A single turn carries every row of the set below to another of its rows. Some are shown first; where does it send the rows asked next?
z_677: [  9 -29 -30  20  13  -8 -29  -2  24  23 -14 -27]
z_869: [-11 -32 -12  -1 -14 -25  -9 -14  35   8  28 -12]
z_986: [ 33   9  22  14  14  37 -21  -6  19 -23   3  36]
z_717: [ 16  17  52 -22 -11 -24   7  -8   1   9  -5 -16]
z_308: [ 14   6  50  12  -4 -40   8   1   6   5  10 -23]
z_718: [ 2 28  1 23 -1 55 32 -8  4 22 -8 16]
z_450: [-17 -12 -11 -25 -42  -7   8 -12  18 -24  -4 -12]
z_249: [-4  5  0 49  0 46 24 -9 21 28  3 13]
z_315: [  0 -17 -15 -20 -16  11 -25  -8  15  -3 -49  -4]
z_476: [  1  12 -11  -6  16 -36   0   0   4  12  46  -3]
z_642: [ -3  31 -11 -34 -11 -17  14   2 -14 -20  15  -4]
z_519: [ 43   7  -3 -15  10  57 -20 -19  20   7  -3  -1]
z_108: [ 2 23  5 37 12 44 24 -4 10 31  8 23]
z_590: [ -5  10  -4  33 -14  56  30 -10  16  18 -11   5]
z_615: [ 14  15 -19  28  36 -27 -19  19  -8   4   1  -9]
z_874: [ 40   5 -26  26   4  49  -5  -7  15 -10   4 -39]
z_987: [ 14  -9  33  13 -18 -30  11  -8  15  10   3 -52]
z_467: [ 16   1  37 -21 -25 -13  13 -16   9  13 -11 -47]
z_992: [  6  27  -5 -10   8  -8 -14  14 -17 -24 -35  17]
z_48: [ 31   6  -2  55  11  27  -6   4  14 -38   9  -2]

z_869 -> z_450
z_677 -> z_315
z_519 -> z_986
Now find these:
z_467 -> z_717
z_718 -> z_108

